In the data rows, 128 means zero.
Here are some numbered points:
c(109, 109, 099, 074, 109, 112, 134, 129) 0
c(137, 139, 110, 124, 118, 172, 133, 047) 1
c(120, 108, 150, 146, 113, 174, 134, 111) 2
c(155, 160, 134, 184, 174, 199, 145, 081) 3
c(146, 134, 105, 131, 128, 162, 150, 140) 4
c(107, 133, 187, 124, 151, 133, 137, 184) 5
c(142, 108, 046, 136, 117, 152, 153, 131) 6
c(127, 110, 166, 129, 124, 106, 139, 142) 7
c(130, 116, 099, 115, 127, 122, 147, 134) 8
c(151, 123, 092, 119, 123, 106, 125, 132) 9
c(121, 121, 187, 142, 136, 105, 144, 104) 10
c(101, 108, 079, 060, 100, 109, 165, 079) 11
c(144, 118, 109, 136, 123, 124, 110, 141) 12
c(144, 135, 101, 134, 118, 088, 067, 138) 13
c(136, 100, 064, 083, 119, 096, 152, 120) 14
c(129, 116, 164, 133, 134, 097, 132, 149) 15
c(112, 126, 177, 122, 140, 131, 159, 171) 16
New points follow, each followed by the numbers of its three nearest points above by angle, seen from the average point of the numbered points, nearest first.
c(131, 135, 133, 123, 125, 119, 137, 123) 10 15 7
c(124, 146, 124, 148, 130, 097, 108, 114) 13 12 10
c(111, 123, 149, 133, 127, 162, 124, 099) 2 1 3
c(124, 122, 130, 130, 127, 106, 159, 091) 10 11 1
c(147, 090, 114, 119, 099, 102, 148, 115) 14 11 9
c(122, 163, 123, 143, 142, 110, 094, 139) 13 12 15
c(165, 125, 143, 164, 119, 105, 114, 088) 10 13 3
c(105, 111, 099, 149, 127, 080, 124, 150) 13 12 9
c(133, 164, 122, 136, 149, 136, 132, 132) 3 4 5
c(129, 079, 179, 128, 107, 156, 129, 111) 2 10 7
c(114, 128, 023, 081, 111, 128, 152, 138) 8 14 6
c(105, 147, 130, 111, 117, 112, 097, 131) 13 0 15
c(107, 116, 122, 144, 124, 117, 145, 127) 10 7 15
c(166, 111, 161, 150, 122, 144, 118, 112) 2 10 3
c(114, 157, 109, 092, 142, 075, 083, 137) 13 9 0
c(173, 093, 164, 153, 122, 220, 141, 117) 2 3 4
c(120, 125, 118, 126, 121, 104, 124, 127) 13 9 15
c(139, 114, 133, 133, 123, 151, 153, 129) 2 4 3
c(112, 149, 127, 112, 119, 140, 121, 116) 1 2 0
c(139, 172, 111, 168, 156, 137, 131, 095) 3 1 4
c(124, 113, 125, 163, 141, 110, 170, 140) 15 16 7
c(128, 126, 134, 131, 134, 108, 122, 158) 15 5 7
c(116, 129, 126, 139, 141, 097, 160, 102) 10 15 7
